[-3.75 -4.70  3.42 -4.41  5.33  9.13 -8.77  6.98  1.39  9.32  2.27] = J_154
[-0.27  5.54  4.35  1.77  1.12  4.28 -2.60  2.05  4.43 -1.15 -4.14] = J_965
[ 6.98 -8.77 -4.41  9.32  3.42 -4.70  5.33  1.39  2.27  9.13 -3.74] = J_756
[-8.28 -2.96  5.22 -4.86  0.33  8.62 -9.11  8.70 -0.14 -8.83 -4.99] = J_658
[ 2.27  3.42 -8.77 -4.70  6.97  9.32  9.13  1.39 -4.41  5.33 -3.75] = J_489
[-0.27 -4.14  5.54  1.77  4.43  4.28 -2.60 -1.15  2.04  1.12  4.35] = J_107
[ 1.45 -6.86 -2.22  2.55 -0.52  1.75  4.61 -6.26  7.84 -1.89  8.77] = J_565
[ 0.85 -1.62  1.06  2.45 -1.96  2.86 -1.71  5.07  8.94  6.60  8.64] = J_116
order: [-8.77 -4.70 -4.41 -3.75  1.39  2.27  3.42  5.33  6.98  9.13  9.32] | J_154
order: [ 1.39  9.32 -4.70  5.33  3.42 -4.41  6.98  9.13 -3.75 -8.77  2.27] | J_154
order: [ 8.94  8.64  5.07 -1.62  0.85  1.06 -1.71  6.60  2.86  2.45 -1.96] | J_116
order: [-4.14 -1.15  4.43  2.05 -2.60  4.28  1.12  1.77  4.35  5.54 -0.27] | J_965
order: [-8.77 -4.70 -4.41 -3.74  1.39  2.27  3.42  5.33  6.98  9.13  9.32] | J_756

[-6.37  6.03  3.12  5.14  5.71  1.76  0.33 -6.46 -0.47 -1.55 -2.63 -3.53
 -6.27  6.55  3.93  3.70  7.53 -2.29  0.56  5.41  4.89 -1.86 -0.54 -4.30
 -2.86  1.09  5.51 -0.84  4.61  5.09 -7.30  5.03 -1.77  0.38  7.89  4.84
 -0.53  4.58  3.75 -3.65 -7.03  1.37  0.27 -5.44 -5.64 -5.25 -2.53 -0.60
 -0.03  4.67  1.41 -1.77  0.22] -> J_658
[-3.20 -0.51  1.62  1.77  5.29  3.28  0.00 -3.22 -3.13 -2.23 -0.28 -3.04
 -3.98  2.32  1.41  2.13  0.10 -3.75 -0.38  3.89  2.80 -0.03  2.70  0.21
 -0.28  3.88 -0.18 -0.14  1.81  1.88 -4.44  0.49  0.63 -1.35  2.29  1.81
  1.23  0.69  1.49 -1.93 -4.62 -4.82  2.87 -2.30  0.16  2.00 -2.07 -2.64
 -1.31  0.42  0.83  0.74  2.48] -> J_154
[-3.94 -2.13 -1.86  1.66  3.33  4.01 -1.98 -1.26 -1.80 -0.76  2.72 -5.42
 -2.51  2.42  1.33  2.23 -2.07 -5.34 -1.26  4.66  2.85  0.77  2.64  0.68
  1.40  5.80 -0.88 -3.78  2.35  0.53 -2.27 -1.68  1.10 -5.28 -1.53  1.57
  1.57 -0.30  0.97 -6.12 -4.42 -4.63  2.95 -3.19  2.11 -0.32 -0.70 -5.69
 -2.41  0.01  2.43 -0.14  3.51] -> J_902
[ 0.61 -1.15  2.49  0.48  6.47  3.59 -0.85 -2.76 -6.98 -3.65 -2.79 -2.26
 -7.80 -0.17  4.18 -1.41  2.12  1.21  4.16  4.66 -3.90  0.32  1.77 -1.77
  0.11  2.16 -2.08 -0.33  1.59 -4.50 -2.13  1.53  0.53 -0.04  3.96  0.83
  3.46 -2.01  7.94  4.25 -2.11 -7.73  8.74 -2.18  5.96  9.28 -2.37  4.47
 -1.07 -1.97 -1.72  4.86  3.50] -> J_107
[ 2.85  2.43 -5.28  4.01 -5.42  2.35 -1.68 -2.13  3.33  2.23 -1.53  0.97
 -0.30  1.40  1.33  2.42  0.68  1.10  1.57  2.64 -0.77  0.53 -1.98 -2.07
 -3.78 -3.94  0.01  2.11  0.77 -1.80 -0.14 -2.41 -2.51  1.66 -5.34  3.51
 -3.19 -2.27 -0.70 -1.26  2.95 -1.26 -0.88  2.72  4.66 -4.63  1.57 -6.12
 -0.32 -4.42 -5.69  5.80 -1.86] -> J_756
[-1.86  2.64 -2.51 -1.26  1.33 -3.78 -2.27 -2.41 -1.53 -1.80 -0.30 -2.13
  2.95  2.23  1.66  1.40  2.72  0.97 -1.68 -3.94  0.77  2.85  2.35  2.42
 -4.42  3.33 -1.98 -5.42 -5.34 -1.26 -4.63  0.53  1.10 -2.07 -3.19 -6.12
  1.57  2.43  4.01  3.51  5.80 -0.70  0.68 -5.28  2.11 -0.32 -5.69 -0.88
 -0.78  1.57  0.01  4.66 -0.14] -> J_580
order: [-6.12 -5.69 -5.42 -5.34 -5.28 -4.63 -4.42 -3.94 -3.78 -3.19 -2.51 -2.41
 -2.27 -2.13 -2.07 -1.98 -1.86 -1.80 -1.68 -1.53 -1.26 -1.26 -0.88 -0.76
 -0.70 -0.32 -0.30 -0.14  0.01  0.53  0.68  0.77  0.97  1.10  1.33  1.40
  1.57  1.57  1.66  2.11  2.23  2.35  2.42  2.43  2.64  2.72  2.85  2.95
  3.33  3.51  4.01  4.66  5.80] | J_902
order: [ 2.64  2.72  3.51 -0.30 -0.88  2.23 -1.68 -4.42  5.80 -1.26  0.77 -5.69
 -1.26 -5.42  2.11  2.95  2.35 -0.14  1.57  0.01 -3.78  2.42 -1.80  1.10
 -4.63 -1.53 -5.34 -0.70  1.57  2.85  4.66  1.66 -1.98 -5.28 -2.07 -3.94
 -2.41 -0.32  1.40  4.01 -3.19  0.53 -0.77 -1.86  1.33  2.43 -6.12  0.97
  3.33  0.68 -2.51 -2.13 -2.27] | J_756
order: [-1.80  0.53 -4.42  1.40 -4.63 -0.78  0.68 -5.69  2.43 -3.19  1.33 -0.88
  1.10 -6.12 -0.30 -2.13 -5.42 -0.32  2.72  3.51 -2.27  1.57  3.33  2.95
 -5.28 -1.53 -0.70 -1.98  2.85  0.01 -2.41  2.23 -1.26 -0.14 -1.86 -2.07
 -3.78  2.42 -1.68  4.01 -2.51 -1.26  2.64  1.57  4.66  2.35  1.66  0.97
 -3.94  0.77  5.80  2.11 -5.34] | J_580
order: [-0.14  4.66  0.01  1.57 -0.78 -0.88 -5.69 -0.32  2.11 -5.28  0.68 -0.70
  5.80  3.51  4.01  2.43  1.57 -6.12 -3.19 -2.07  1.10  0.53 -4.63 -1.26
 -5.34 -5.42 -1.98  3.33 -4.42  2.42  2.35  2.85  0.77 -3.94 -1.68  0.97
  2.72  1.40  1.66  2.23  2.95 -2.13 -0.30 -1.80 -1.53 -2.41 -2.27 -3.78
  1.33 -1.26 -2.51  2.64 -1.86] | J_580

[-6.37 -4.88  4.35  6.05  3.59 -2.46 -9.14 -6.49 -6.75  5.44]  J_756
[-6.49 -6.37  4.35 -9.14  5.44 -2.45  6.05 -4.89 -6.75  3.59]  J_154
[-6.50 -4.88 -2.45  5.44 -9.14  6.05 -6.37  3.59 -6.75  4.35]  J_658
[-2.45 -9.14 -6.75 -4.89  5.44 -6.49 -6.37  6.05  4.35  3.60]  J_580
order: [ 3.60  4.35  6.05 -6.37 -6.49  5.44 -4.89 -6.75 -9.14 -2.45] | J_580
order: [ 3.60  5.44 -9.14  4.35 -2.45 -6.37 -6.49 -6.75  6.05 -4.89] | J_580
order: [-9.14 -6.75 -6.49 -6.37 -4.89 -2.45  3.60  4.35  5.44  6.05] | J_580
order: [-9.14 -6.75 -6.50 -6.37 -4.88 -2.45  3.59  4.35  5.44  6.05] | J_658
order: [-2.45  5.44 -9.14  6.05 -6.37  3.59 -6.75  4.35 -6.50 -4.88] | J_658
order: [-6.37  3.59 -6.49  5.44 -2.46 -6.75 -4.88  4.35  6.05 -9.14] | J_756
order: [-6.75 -4.89  3.59 -6.37 -6.49  6.05  4.35  5.44 -2.45 -9.14] | J_154

[ 4.11 -3.30  4.26  0.81  1.92 -1.01  1.90 -1.24] : J_116
[-3.30  4.11  1.90  0.81  4.25 -1.01 -1.24  1.92] : J_580
[ 6.84  5.94 -0.36  7.88 -3.24  1.78 -8.15 -0.84] : J_154
order: [ 1.92  1.90 -1.24  4.26 -1.01 -3.30  4.11  0.81] | J_116
order: [-0.84 -8.15  1.78 -3.24  7.88 -0.36  5.94  6.84] | J_154
order: [-3.30 -1.24 -1.01  0.81  1.90  1.92  4.11  4.25] | J_580
order: [-0.84  6.84  5.94 -0.36  7.88 -3.24  1.78 -8.15] | J_154
order: [ 4.11  1.92 -1.24  1.90 -3.30 -1.01  4.26  0.81] | J_116
order: [ 0.81  4.11  1.90  1.92 -1.24 -1.01 -3.30  4.25] | J_580

[ 1.67  4.08  6.50 -4.03  3.50  1.81 -2.12 -0.27 -8.40  0.45] = J_580
[ 1.24  4.84  7.91 -1.60  1.30  0.81 -0.75 -0.32 -9.67  1.11] = J_670
[-2.07 -2.34 -3.25  6.21 -6.00 -2.94  3.33 -0.31  4.37 -0.26] = J_965
[-0.63  3.61  6.32  5.37 -4.98 -2.28  3.00 -0.35 -6.09  0.55] = J_107
[-1.60  4.84  1.30  0.81 -0.32 -9.67  1.24  1.11 -0.75  7.92] = J_154
[ 0.14 -4.49 -7.41 -5.08  4.14  1.84 -2.91 -0.17  6.62 -1.29] = J_255
[-1.34  1.74  3.28  6.92 -6.25 -3.08  3.73 -0.29 -1.33 -1.62] = J_902
[-5.08  0.14 -1.29 -2.91 -7.41  6.62 -0.18  1.84  4.14 -4.49] = J_658
[-2.08 -4.05 -6.05  4.62 -4.75 -2.32  2.46 -0.32  6.40  0.51] = J_756
[ 4.57 -2.86 -1.12 -0.32 -3.38 -5.97  6.53  3.57 -0.54  2.52] = J_116
[-1.11  2.52  4.57  6.53 -5.97 -2.86  3.57 -0.32 -3.38 -0.54] = J_565
order: [-9.67 -1.60 -0.75 -0.32  0.81  1.11  1.24  1.30  4.84  7.91] | J_670
order: [ 6.53  2.52  3.57 -5.97  4.57 -3.38 -0.32 -1.11 -2.86 -0.54] | J_565
order: [-2.91 -0.17  1.84  4.14  6.62 -4.49  0.14 -1.29 -5.08 -7.41] | J_255
order: [ 0.51  6.40 -0.32  2.46 -2.32 -4.75  4.62 -6.05 -4.05 -2.08] | J_756

[-2.68 -2.23  5.17 -0.07 -1.03 -2.06 -2.94  6.35  1.99  1.52 -1.97 -0.46
 -2.40 -2.92 -3.41 -2.49 -2.11  0.77 -2.90 -2.25 -3.29 -4.26 -2.62 -2.16] : J_902
[-2.23 -0.07 -4.26 -2.62 -2.25  6.35 -2.93 -2.90 -2.49 -2.68 -1.97 -2.11
  0.77 -3.29  5.17 -2.40 -0.46 -3.41 -2.06 -1.03 -2.16  1.99 -2.92  1.52] : J_255
[-3.29 -2.68 -2.06 -2.62 -2.16 -2.94  5.17  6.35 -2.49 -2.11 -1.97  1.99
 -4.26 -2.25 -2.40  1.52  0.77 -0.46 -3.40 -0.07 -2.92 -2.90 -1.03 -2.23] : J_107
order: [-1.03 -0.46 -3.41 -2.92 -2.06 -4.26 -1.97 -2.23 -2.25 -2.68 -2.11  1.52
  0.77  1.99  6.35 -3.29  5.17 -0.07 -2.49 -2.90 -2.93 -2.16 -2.40 -2.62] | J_255
order: [-4.26 -3.40 -3.29 -2.94 -2.92 -2.90 -2.68 -2.62 -2.49 -2.40 -2.25 -2.23
 -2.16 -2.11 -2.06 -1.97 -1.03 -0.46 -0.07  0.77  1.52  1.99  5.17  6.35] | J_107
order: [-2.16 -2.68 -2.23  5.17 -0.07 -1.03 -2.06 -2.94  6.35  1.99  1.52 -1.97
 -0.46 -2.40 -2.92 -3.41 -2.49 -2.11  0.77 -2.90 -2.25 -3.29 -4.26 -2.62] | J_902
order: [ 6.35  1.99  1.52 -1.97 -0.46 -2.40 -2.92 -3.41 -2.49 -2.11  0.77 -2.90
 -2.25 -3.29 -4.26 -2.62 -2.16 -2.68 -2.23  5.17 -0.07 -1.03 -2.06 -2.94] | J_902
order: [-4.26 -3.41 -3.29 -2.93 -2.92 -2.90 -2.68 -2.62 -2.49 -2.40 -2.25 -2.23
 -2.16 -2.11 -2.06 -1.97 -1.03 -0.46 -0.07  0.77  1.52  1.99  5.17  6.35] | J_255
order: [-2.16 -2.62 -4.26 -3.29 -2.25 -2.90  0.77 -2.11 -2.49 -3.41 -2.92 -2.40
 -0.46 -1.97  1.52  1.99  6.35 -2.94 -2.06 -1.03 -0.07  5.17 -2.23 -2.68] | J_902

